A single turn carries every row of the set below to another of its rows. Some are shown first; where does it send the rows asked next?
saza: 24,-27,-15,-14,14,4,-5,6,-14,-7,5,-9,5,5,-3,-2,-12,10,-16,-19,8,18,1,12,24,10,21,12,21,11,20,15,-3,-5,-21,-4,11,-12,9,-3,4
Sati: 10,2,-16,6,-8,24,-25,2,-10,2,3,14,29,18,11,-30,-1,21,2,-14,10,7,9,0,29,-17,7,-1,14,-8,16,-6,-9,2,-2,-5,7,-7,1,19,-31
Nopad: 31,-24,-23,-17,10,5,1,4,-18,-8,4,-5,1,4,3,-8,-10,10,-26,-18,8,13,6,12,24,4,16,10,20,16,19,10,-3,0,-19,-10,13,-20,11,-5,-1
koz: 25,-5,8,-13,-25,11,-12,24,-6,5,8,0,7,18,10,-2,-5,4,-15,-13,4,26,9,-3,12,-15,-10,6,10,4,-8,1,-10,2,-1,-1,-11,18,-15,12,14
buni: 22,-14,7,-12,-27,9,-5,20,-5,1,3,2,-2,13,-1,-6,-3,4,-12,-13,1,26,6,0,14,-11,-5,6,13,2,-14,-4,-14,0,-3,5,-8,18,-20,18,13
Vof: 15,1,-14,10,-6,19,-18,8,-14,-1,0,8,33,19,18,-28,-1,22,-7,-12,15,12,9,-1,22,-16,0,-1,20,-11,22,-7,-4,-2,-2,-11,2,-12,-6,13,-33
nugam: 31,-25,-17,-15,15,6,-1,3,-14,-6,4,-5,0,2,7,-9,-17,4,-25,-22,6,16,4,8,25,4,16,21,24,5,18,5,-4,-5,-16,-11,11,-9,12,-6,4
Baro: 11,5,-16,6,-7,21,-19,11,-13,-7,2,6,31,23,18,-27,5,19,-7,-5,10,10,6,3,20,-22,2,-6,9,-8,22,-9,-2,6,3,-4,2,-10,1,6,-35
Rubiz: 7,-11,-25,-18,-19,2,-1,-14,29,-11,-11,11,13,4,6,2,-2,12,-14,5,15,28,-9,14,14,-12,27,7,-4,-2,-4,-7,1,6,-2,-1,4,-8,10,-6,-15
nilo: 7,4,-16,4,-7,21,-22,7,-8,-3,8,8,32,21,22,-28,1,26,-5,-11,14,6,7,4,24,-17,1,-3,7,-8,16,-10,-10,-1,-2,2,1,-14,-1,9,-32
ratef: 23,-11,7,-9,-23,11,-17,26,-11,0,5,-2,8,23,-5,-3,-2,2,-14,-11,6,28,9,3,13,-10,-3,1,9,2,-19,-1,-11,4,-3,0,0,14,-13,20,12
Mul: 6,3,-16,6,-2,24,-28,4,-9,4,5,6,31,15,23,-27,0,18,-8,-10,14,7,8,1,23,-17,-1,-6,10,-4,14,-2,-3,10,-4,3,8,-10,3,7,-34
dulub: 24,-7,8,-8,-20,18,-15,25,-2,3,7,6,7,23,4,-7,-1,0,-15,-10,6,25,12,-2,11,-13,-6,10,13,5,-12,2,-12,-3,-2,2,-9,15,-16,19,14
bemo: 11,2,-18,7,-1,20,-22,5,-9,5,2,11,32,21,15,-30,-7,22,-3,-5,16,9,10,-3,20,-17,8,-5,16,-9,16,-1,-8,-4,-1,-5,1,-4,-7,6,-36
Lole: 15,-8,-19,-18,-19,3,-2,-11,25,-8,-10,7,9,6,5,-2,-5,14,-12,6,12,31,-8,7,14,-12,26,8,-12,-1,-4,-14,6,7,0,-6,5,-5,11,-12,-17
gusa: 5,-2,-14,-14,-24,7,-3,-10,30,-17,-7,11,12,5,2,-4,-9,13,-13,-1,17,29,-11,8,14,-14,27,1,-7,0,2,1,8,6,-6,-4,6,-3,13,-5,-16
kepir: 32,-18,-16,-17,7,7,0,5,-17,-15,6,-15,-2,3,2,-4,-10,2,-22,-20,4,19,7,13,24,5,6,13,22,12,13,9,0,-5,-15,-13,8,-17,9,-9,3
Vero: 15,-5,-13,-13,-17,6,-5,-13,32,-11,-14,13,14,8,6,-2,-6,15,-13,3,18,28,-6,8,11,-17,27,0,-7,2,-1,-10,-2,7,-1,5,5,2,6,-9,-12
vuk: 22,-25,-19,-12,14,5,0,11,-15,-7,2,-16,1,5,1,-13,-12,0,-18,-22,4,22,1,9,27,16,10,17,21,11,11,10,5,-1,-16,-8,7,-15,10,-2,-1
fivu: 22,-16,7,-9,-23,20,-18,19,-6,-1,6,4,16,24,3,-7,0,-1,-11,-14,6,31,6,-5,15,-13,-7,10,16,0,-15,1,-5,-3,-1,5,-7,20,-10,12,15
Dor: 11,-13,-22,-14,-14,6,-5,-14,31,-10,-16,13,8,3,2,-6,-5,11,-12,3,11,20,-5,12,11,-13,26,9,-6,0,-3,-6,-1,0,-4,2,6,0,10,-15,-15
bepos: 8,-3,-20,8,-5,16,-26,10,-11,6,0,13,27,19,20,-21,0,27,-5,-8,13,8,9,-4,27,-19,0,0,12,-12,21,-12,-9,0,-3,1,0,-13,-3,7,-31
fet: 6,-9,-28,-21,-19,9,-2,-11,23,-10,-8,14,12,5,0,2,-3,13,-9,5,9,26,-14,9,18,-13,22,6,-5,2,-6,-3,9,3,-4,6,7,-3,11,-11,-11
zin: 31,-22,-14,-14,15,4,2,8,-12,-10,8,-10,4,3,1,-6,-13,3,-23,-20,4,23,4,16,28,10,13,20,25,11,15,5,-1,-2,-17,-8,9,-12,10,-2,-1
Gedu: 18,-16,6,-7,-17,10,-15,22,-2,0,0,4,3,20,10,-4,2,5,-8,-14,2,22,12,-6,15,-14,-9,7,19,3,-13,-1,-12,-3,-1,4,-7,21,-20,20,11
Venel: 31,-32,-25,-18,13,4,-2,4,-13,-7,4,-10,2,2,1,-3,-12,8,-22,-25,6,13,3,6,29,7,18,10,22,12,11,10,-4,1,-18,-11,3,-12,7,3,2
vebi: 15,-6,-19,-21,-19,7,-5,-11,25,-15,-10,5,12,6,2,1,-16,14,-13,0,22,26,-7,9,17,-16,28,-1,-9,0,-6,-6,2,6,3,3,6,-8,8,-13,-15
turi: 24,-7,3,-5,-23,14,-8,25,-12,0,8,1,3,18,0,-5,-4,1,-19,-14,4,32,6,-6,15,-15,0,2,15,1,-14,-2,-11,0,-3,1,-11,22,-18,19,4

koz moves to nugam
Dor moves to Baro
gusa moves to Sati
Where do these go?
nilo moves to dulub
vebi moves to bemo
buni moves to Nopad
vuk moves to fet

A single turn carries every row of the set below to another of its rows. Some are shown first; where does it send the rows asked next?
dalin: -10,-22,-2,13,-12,0,14,5,-1,-11,-10,-3,2,12,10,9,-5,19,-11,4,12,2,-7,-8,-10,0,-11,-1,-7,18,-3,14,-3,-21
mapom: -3,11,-15,2,-7,5,6,4,16,21,2,2,10,-4,-6,-11,-2,-17,16,-2,16,-2,5,11,-4,-1,20,-11,0,-12,-1,-3,-9,-2
Sezil: 0,11,-13,3,-7,4,3,0,15,20,2,3,8,-9,-6,-10,-2,-17,14,-3,14,-3,5,10,-4,-2,21,-13,-2,-16,-1,-3,-10,1
Sefo: 4,0,-4,8,-2,8,8,8,-6,-2,-11,5,12,-12,-3,14,-9,16,-7,-13,22,-13,-9,-3,-6,3,-21,-9,5,13,-6,12,7,3
lod: 6,-1,-3,-17,1,-6,6,7,-5,-4,26,6,-2,5,-8,3,-1,-9,0,5,1,-11,7,9,-2,-9,15,4,11,-6,15,-2,10,24
Suvu: -1,12,-15,3,-7,4,3,4,13,17,2,5,7,-10,-6,-9,0,-16,14,-5,16,-6,4,13,-2,-2,20,-11,1,-14,-2,-1,-13,4
Nar: 0,-2,-4,-18,0,-5,13,11,-2,1,26,2,1,16,-8,0,-3,-9,3,9,3,-7,7,7,-6,-7,14,5,11,0,16,-3,16,15
bado: -10,-3,0,0,12,-5,-4,12,-20,-5,12,-7,-13,-1,7,-10,-7,12,1,11,-17,-2,11,-5,-3,3,3,1,23,4,13,-11,13,-1
Zer: 9,-2,2,-16,0,-6,3,-4,-1,0,28,2,0,4,-9,4,-3,-12,-1,6,-4,-5,8,4,-5,-11,16,-1,4,-12,15,-4,14,21
nifu: -1,-7,14,4,10,6,-7,3,-12,0,-12,-17,0,10,10,1,12,-2,12,-11,-5,-8,-20,-3,5,10,-1,20,-13,-3,8,-6,-1,-4
Raf: 9,-3,5,9,-5,7,7,-13,3,8,-8,-4,19,-9,-6,14,-13,9,-7,-8,12,1,-8,-14,-15,1,-18,-17,-9,4,-6,4,17,-8
Lunu: -2,-23,7,15,-13,-2,5,-14,3,-9,-9,-6,3,4,9,12,-6,13,-15,5,2,9,-5,-14,-13,-4,-9,-8,-16,5,-4,10,-1,-21
reg: -4,-3,3,1,12,-6,-10,6,-20,-7,12,-6,-14,-9,8,-7,-7,11,-1,9,-20,-3,11,-6,-1,1,4,-2,21,-2,12,-10,10,4
rer: -9,-3,-14,5,-1,-1,-4,-8,15,25,5,6,4,0,0,-8,-9,-17,13,-5,15,-2,3,9,0,-8,18,-14,2,-18,-6,-3,-11,-4
zalos: -8,-2,-16,5,0,0,-6,-4,12,21,5,10,2,-5,1,-6,-7,-16,11,-8,17,-7,4,13,3,-9,18,-13,5,-18,-6,0,-16,3
leki: -4,-4,6,2,12,-6,-10,-1,-17,-3,13,-9,-12,-6,7,-8,-8,9,-1,11,-23,3,12,-10,-5,0,5,-4,16,-5,12,-13,14,-2
vara: -1,-6,14,4,11,5,-8,2,-12,-1,-12,-17,0,8,10,1,12,-2,11,-12,-5,-8,-20,-3,5,9,-1,20,-13,-4,7,-6,-2,-3
mep: 5,-20,6,17,-10,-3,-4,-13,-2,-19,-9,0,-3,-12,10,16,-3,15,-19,-2,3,0,-5,-9,-6,-8,-9,-7,-12,0,-5,16,-11,-6
rekas: -1,-7,14,4,10,6,-7,2,-11,1,-12,-17,1,10,10,1,11,-2,11,-11,-6,-7,-21,-3,4,10,-1,20,-14,-4,8,-7,-1,-5
peb: 13,-1,3,10,-2,7,-1,-8,-3,-2,-9,3,13,-21,-4,17,-10,11,-10,-14,13,-9,-8,-8,-8,-1,-18,-15,-4,1,-7,9,8,6
Ziz: -13,-33,2,-1,-10,-9,4,-2,2,-22,-3,-3,-4,10,9,3,-10,15,-14,11,1,-3,-1,-12,-8,9,-4,-2,-11,17,6,4,-12,-12
filag: -14,-2,-17,3,-1,0,1,0,14,26,4,7,5,6,1,-10,-8,-16,15,-4,19,-2,3,11,0,-6,17,-12,5,-12,-5,-2,-11,-6
Bogu: -3,12,-16,2,-7,5,6,8,13,19,1,5,7,-6,-6,-10,-1,-15,16,-4,18,-6,5,13,-3,-1,20,-10,2,-11,-1,-2,-11,1
runi: 0,-3,-2,7,-4,9,15,5,-1,7,-10,-1,18,1,-5,11,-12,13,-4,-8,20,-4,-9,-9,-13,6,-20,-11,0,16,-5,7,16,-10
tor: 0,-6,15,4,10,6,-9,0,-12,0,-12,-17,0,8,10,1,12,-3,11,-11,-6,-7,-21,-4,5,9,-1,20,-14,-5,8,-7,-2,-4
ser: -13,-1,-19,4,1,0,-1,4,11,21,4,10,2,0,2,-9,-6,-14,13,-6,21,-7,2,15,4,-6,17,-10,8,-12,-6,0,-15,0
Pazo: -4,-19,-3,15,-9,-1,4,6,-7,-22,-11,3,-5,-4,11,13,-1,20,-16,-2,13,-7,-7,-2,-3,-3,-11,0,-3,14,-5,19,-12,-5
zun: 4,-3,1,-17,-1,-5,11,-1,1,5,27,-1,4,15,-9,1,-5,-12,2,10,-3,-1,8,2,-9,-8,16,0,4,-7,16,-7,20,11
ludu: -5,-32,5,1,-9,-11,-5,-9,0,-27,-2,0,-7,-3,9,7,-8,14,-18,7,-2,-6,0,-11,-5,5,-3,-4,-12,9,5,6,-17,-2
zed: -9,-5,3,0,11,-5,-4,5,-17,-1,12,-10,-10,2,7,-11,-9,10,1,13,-20,3,12,-9,-6,3,4,-2,18,1,12,-13,17,-7
dat: -8,-33,6,1,-10,-10,-1,-12,4,-21,-2,-4,-3,5,9,5,-10,13,-16,10,-4,-1,0,-14,-9,6,-2,-6,-16,10,5,3,-12,-11
piz: -10,-31,1,0,-9,-10,0,1,-1,-28,-2,1,-7,2,10,5,-8,16,-16,7,3,-9,-1,-8,-4,7,-4,-1,-8,17,5,7,-17,-4

Raf moves to peb
mapom moves to Sezil
Where do these go?
leki moves to reg
dat moves to ludu
Zer moves to lod
zalos moves to ser
Pazo moves to dalin

A single turn carries every row of the set below to another of its rows. Some are shown first; where does it send the rows asked next?
sode: 12,-4,11,5,-14,-7,-17,19,-18,18,-34,6,-6,-8,-14,-1,25,-4,9,2,12,0,0,3,-4,17,2
resu: 4,6,-2,-13,-4,3,-7,9,17,-18,14,-14,13,-5,-19,0,3,-7,-14,-10,11,15,15,0,1,16,10
dovo: 13,-2,4,-11,2,2,0,10,10,-7,16,-20,7,-8,-12,2,8,-8,-13,-12,26,15,21,-6,-6,22,13
veso: 1,-5,0,-2,-5,-1,4,3,3,-16,15,-18,13,2,-4,7,15,-15,-1,-10,9,5,4,3,13,3,6
lozun: 0,-7,2,-17,-14,2,-3,22,2,-13,8,-18,8,-2,-16,-7,1,-14,-3,-13,10,15,14,-6,-5,6,7
Gug: -7,8,12,8,-7,0,-10,-10,7,8,-29,8,-6,3,-13,2,25,15,4,1,14,-5,-10,-1,16,12,-12
kazot: -18,6,4,-3,-14,5,-21,3,7,14,-5,13,-11,-12,-32,-15,21,9,-7,3,22,-9,-5,-2,-5,30,-9
Togi: -1,11,7,1,-1,8,-21,-5,13,3,-15,8,-3,-14,-8,8,20,14,-18,9,15,-12,-1,11,6,34,-6
zuva: 3,-2,5,-8,0,-1,4,-2,13,-10,7,-17,8,1,-16,-3,2,-13,-19,-14,14,15,10,-11,16,7,-11
kelug: 10,-2,11,9,-21,0,-17,16,-17,7,-26,2,-11,-5,-12,2,31,1,7,7,10,-3,-14,0,-4,22,-9
kot: -7,6,13,-13,-15,7,-30,14,6,11,-22,10,-7,-18,-19,-11,8,8,-8,2,14,-8,8,2,-3,31,-10
deko: -10,-3,6,13,-5,6,-12,-8,2,5,-8,6,-1,-17,-18,7,29,13,-9,5,31,-6,-5,18,9,35,-8
rar: 18,20,13,-4,-9,-1,-21,16,-3,14,-25,6,-3,-15,-21,-1,16,12,2,-3,18,-1,7,11,-12,38,9
zepet: 8,-6,8,6,-8,-5,-8,13,-10,10,-33,8,-6,-8,5,6,24,5,10,6,10,-9,-6,2,-1,12,-6
fogi: -4,10,3,16,-9,-7,-9,4,2,7,-20,16,-5,3,-24,3,35,9,14,1,19,2,-16,-8,-2,13,-1
fab: 5,-7,6,11,-13,-11,-13,20,-20,11,-28,5,0,-10,-13,1,36,4,10,2,21,7,4,4,-4,20,-2
Gusif: 8,13,5,-2,-11,-9,-17,20,-5,10,-21,9,3,-18,-24,-3,23,16,9,-5,27,6,12,10,-14,36,6
geme: 6,1,9,21,-7,-3,-8,-4,2,11,-34,10,-5,2,-23,5,23,9,9,2,23,2,-14,3,10,13,-1
vofum: 14,-1,4,-2,2,-9,6,1,6,-12,6,-17,11,-1,-3,6,8,-19,-8,-15,11,12,8,-7,14,3,-5
gutop: 10,0,15,-15,-6,3,1,17,4,-10,8,-21,5,-7,-10,-3,-2,-15,-7,-22,15,13,12,-7,-1,9,-3
sivit: 8,3,10,-12,2,6,1,7,16,-14,8,-19,8,-6,-16,0,-3,-7,-20,-17,19,18,12,-7,3,15,-2
bar: 12,-6,12,-13,-15,-4,6,16,-1,-2,5,-20,5,-1,-16,0,1,-11,8,-17,13,19,19,-10,-2,9,10
buzef: 5,19,1,-1,-8,0,-16,18,7,7,-9,15,-5,-16,-23,-3,20,15,5,0,23,-2,-1,2,-24,36,8
Nagov: -8,11,15,-9,-11,6,-21,-1,0,19,-17,4,-8,-12,-30,-14,11,14,-9,-3,23,-10,2,8,3,36,-6
Veliv: -9,4,-1,-9,-8,1,-3,-3,14,-13,15,-16,12,6,-21,-6,7,-11,-9,-13,13,11,10,-4,17,5,1
goniz: 4,-8,14,-12,-11,-2,-2,14,-2,2,9,-24,2,0,-14,-7,10,-15,4,-17,25,18,18,-16,-1,8,7
Fev: 15,7,13,-7,-6,-5,6,10,7,-12,5,-18,6,-1,-10,1,3,-16,5,-26,15,17,10,-10,8,3,-2
Gigab: 5,4,-3,6,-7,1,-11,-3,0,6,-10,7,-6,-16,-16,1,17,11,-12,12,18,-14,-15,13,2,40,-12
mamo: -13,8,7,-5,-14,0,-21,4,-3,14,-8,7,-2,-20,-29,-13,17,14,-3,-4,31,-4,8,11,0,41,-7
Vano: 4,2,5,-5,-11,0,7,12,8,-18,4,-14,11,6,-13,2,5,-7,11,-19,14,18,6,-5,0,-2,11
siso: 0,0,3,2,-13,-8,-14,23,-13,15,-15,11,-9,-10,-13,-4,33,0,12,4,12,-6,-5,-4,-17,19,1
Mav: 0,-1,8,-9,-10,4,1,-7,16,-5,15,-19,7,1,-27,1,-2,-5,-15,-10,16,16,14,-7,14,18,1
fuzu: 14,13,11,-2,-11,-4,-15,19,7,5,-33,13,-4,-12,-12,1,10,16,13,-4,18,2,5,2,-16,25,3
Vere: 2,-12,4,0,-8,0,5,-9,6,-4,14,-20,6,4,-13,11,11,-14,-9,-4,10,12,10,-6,20,8,1
fize: 13,1,9,7,-4,-2,5,3,11,-8,10,-17,7,3,-11,7,14,-12,10,-17,28,21,11,-12,6,6,14
Foto: 14,-5,9,0,-9,-6,11,3,3,-6,6,-20,9,8,-11,12,11,-10,9,-12,10,20,11,-9,9,4,11
Subu: 19,18,7,-3,-13,-1,-17,17,-4,3,-25,6,-4,-8,-21,1,23,18,3,2,16,3,-4,3,-16,36,1
vufi: -7,-3,8,22,-9,-4,-9,-3,-2,6,-25,8,0,-1,-23,6,36,12,7,0,30,8,-7,5,12,17,-6
rovu: -2,-3,6,9,1,8,-10,-9,0,12,-17,4,-4,-11,-16,5,21,10,-14,9,23,-14,-12,15,9,31,-3
ves: 3,-14,2,3,-1,-2,2,-3,6,-2,18,-20,6,-3,-6,3,15,-21,-8,-7,23,9,11,-8,14,10,2
Pob: -1,0,3,-6,-2,-1,1,-6,17,-2,15,-17,7,3,-25,-8,3,-9,-9,-14,31,17,17,-14,12,14,3
rut: -3,12,2,-13,-18,-1,-19,6,-6,13,-20,5,-9,-9,-28,-17,14,16,-6,3,17,-5,-3,-1,-4,37,-13
kan: -6,-1,-3,14,-3,3,-12,-1,6,6,-4,13,-6,-9,-16,9,35,5,-11,13,17,-10,-16,3,-2,27,0
Guga: 10,-3,7,-16,-10,3,1,10,9,-6,15,-21,7,-7,-19,1,-5,-6,-10,-11,15,16,21,-4,-3,22,10
napo: 4,8,6,18,-17,0,-11,-6,3,3,-23,11,-7,-1,-24,4,20,11,9,4,21,0,-21,2,9,22,-11

veso moves to Vano
geme moves to sode
Where do these go?
Foto moves to bar
Gusif moves to mamo
kelug moves to Subu
kan moves to fogi
gutop moves to sivit
Pob moves to ves
Togi moves to Gug

